Each row is where one point has got to under a steady rotation. How many ticks took it there?
The counts run from 0 to 695.
[116 143 112 147 167  78 103 141  73 107 137 154 113 174 137 100 112 159
  91 169 144 157 113 130  91  88 137 149 154 143 121 135 159 150 109 124] | 118
[105  88 131 157 174 110 129 131 124 120 166 121  90 126 123  93 131  89
 136 169 132 118 121 102 109 125 115 118 122  88 132  81 172  70  89 133] | 411
[141  93 170 130 105 159 135 152 171 122 156 114 168  65 101 125 148 104
 148 121 147 162 172 123 126 146 164 117 130 141 141 141 111 115 168  92] | 340
[150 165 157  75 127 118 113 126 165 117 114 121 170 128 124 143 102 142
 155 135  99 146 166 160 114  86 143 130 145 170 120 137 140 199 153 105] | 636
[136 132 120 128  96 131 120 166 117 125 104 161  88 154 118 102 105 129
 124  85 121 102 104  73 108 106 108  81 151  98 144 122 100 161  98  75] | 6
[138 124 145 136 132 138  84 139 146 138 136 139  99 126 115 130 110 140
 111 143 119  97 102  69  81 142 173  93 158 112 121 123 118 169 136  64] | 10
[169  73 144 112  99 149 171 134 139 129 134 137 139  74 126 139 124  90
 150 101 141 153 119 128 168 126  80  89 117  90 139 133 101 105 104 121] | 534
[110 142 134  64 123 133 135 110 105 189  66 136 141 146 143 152  85 112
  84 109 102 120 105 130 112 126  92 110 144 107 133 103 125 156 164 101] | 191
[165 113 156 122 102 113  96 123  83 135 121 153 147 102  95 150 127 132
 114 125 105 100 145 168  82 140 122 111 141 189 104 113 191 153 133 105] | 258
[140 106 159 138  71 178 148 157 170 117 133 158 120  68 123 126 167 113
 124 118 127 146 160 149 147 170 138 113 114 141 146 143 139 136 185 100] | 528
[111 134 118  68 131 105  86  96  77 161 125 148  80 191 119 148 144 143
 145 140 116 104 107 142 100 143 122  98 126 109 136 152 143 157 121 100] | 567
[142 125 122 108 106 122 124 103  51 142 111 139 127 132 121 121 119 162
 128 142 136 158 143 140 117 130 171 119 103 118 118 180  86 195 138  88] | 181
[178  91 164 140 108 150 148 139 168 106 148 116 164  66  94 117 140 118
 137 118 156 159 141 118 153 135 153 122 151 146 141 136  96 121 141  85] | 339
[152 142 144 101 133 110  92  79 117 125 129 140 123 136 115 153 159 182
 144 137 121 133 109 144 153 154 134 127 100 154 126 178  68 195 155  99] | 370
[136 125 118 155 127 157 143 105  90  86 146  93 153 101  80 113 141 127
 112 109 144 110 128 132 147 180 124 127 102 136  91 113  56 153 140 134] | 354
[124 110 154 115 164 117  99 150 159 179 120 140  98  98 128 141 123  94
 117 128 113 128  84  48  98 118  90 106 139 106 152 113 140  93 113 108] | 207
[145 104 161 131 128 154 129 103 132  93 130  65 161 103  88 116 142 112
 136 114 149 145 150 106 174 139 122 118  85 135 131 126  53 143 141 123] | 542
[175 108 164 127 105 145 146 122 165 115 117 125 154 139 104  96 146 158
 110 121 157 144 123 161 121 123 160 112 222 148 164 138 129 103 145  92] | 136
[124 159 147  97 115 116 118 136 158 127  92 163 122 110 139 117 139 122
 131 133  77 110 161 167 106 165  89 113  99 199 130 101 185 149 161 121] | 63
[ 97 144  84 135 134 119 174 122  73 129 143 129 109 169  88 129 121 143
 100 117 180 107 113 154 140 126 138 150 166  82 119 151  89 101 131 120] | 490
[153 135 112 127 158 114 139 110 113 158 125 174 151 148 151 103 109 152
  90 141 113 146  89 155  65 149 156 110 200 138 116 135 151 116 124 110] | 319
[151 113 120 103 131  96 130 100  67 119 126 149 141 136 141 136  89 148
 127 144 136 176 110 129 138 107 114 117 107 115 103 164  74 190 103 118] | 179
[149  58 158 147  92 166 128 145  78 161 142  95 131 138 112 120 110  94
 148 105  94 124 135 129 149 110 108 103 105  80 140 128 162 127 126 129] | 83
[ 86 157 107  99 181  66 103 118 117 103 152 132 114 171 100 131 121 140
 119 162 172 135 125 124  82 104 146 139 172 128 130 119 129 133 109 102] | 305
[176  95 161 147 109 181 142 126 131 148 116 103 137 130 143 106 110  99
 144 113  67 131 116 119 174  90  87  94 103  88 130 119 139 129 109 155] | 81
[156 150 127 128 103 116 148 132 166 114  92 183 102 107 153 101 117 129
 137 121  68  96 129 152 129 128  71  99 105 162 121 105 159 148 103 132] | 65
[119 139 114 127 187  74 109 117  78 122 142 140 124 178 137 124  91 145
  90 179 122 143 101 135 106  92 121 148 171 142 116 122 146 143 111 131] | 117
[104 111 128  75 128 124 125 105  87 162  96 131 100 176 161 114  96 136
 113 159  97 123 119 126  86 109 145  88 116  90 131 134 135 159 120  92] | 380
[127 128 152 173 136 155  85 171 148 113  99 124  95 119 130 102 142 131
  96 138 124 158 118  38 101 114 143 107 116 133 150 137 106 153 137  94] | 13
[145 153 127 138 137 133 148 110 161 158 110 155 162 146 160  57 126 141
 124 106  70 141 121 130 112 191 154 107 151 166 129 135 131 102 165 110] | 514
[125 157 125 126 106 170 153 134 193 131 121 156 138 138 149  87 159 138
 103 124  97 135 131 170 105 164 174 108 169 138 144 133 163 114 180 118] | 326
[137 145 127  99 145 100 149  60 120 105 111  99 143 135 114  91 122 148
 154 178 139  90 167 176  83 118 170 103 112 152 101 128 139 126 111 110] | 244
[143 149 133 148  95 118 129 120 111  89  90 144 115 136 107  77 154 158
 112 124 116 100 165 157 123 162 118 129  96 203 129 119 152 144 154 117] | 60
[133 144  96 130 163 107 174  86 114 155 168 160 122 108 137 147 128 123
 148 144 110 113 126 198 153 154 119 152 104 115  95 150 156  81 141 170] | 424
[125 118  93 122 144 141 153 119 109  69 178 147 144 113 110 137 141  92
 122 110 140 133 109 149 117 154  76 109 131  93  85  93  85 150  83 159] | 163
[148  97 135 163 139 127 117 145 126 150 122 147  81 117 125 115 132 120
 118 125 133 116  77  51 101 114 118  95 134  79 145 133 112  90  80 105] | 209
[ 92 114 129 164 150 142 145 129 130 164 153 118  94 145 133 103 150  99
 124 146 114 114 123 124 144 177 127 142  97  88 141 118 151  65 185 138] | 220
[128 153 114 119 154 121 141 122 161  75 150 139 142 117 135 117 132 130
 157 134 102 166 130 136 177 137  85 133  89 136 117 126  55 193 128 140] | 171
[144 135 142 129 101 140 137 134 143 203  83 153  98 112 123 149 103 126
 100 108 107  76  86 129 150 123 116 125 160 108 140 133 143  90 164  91] | 393
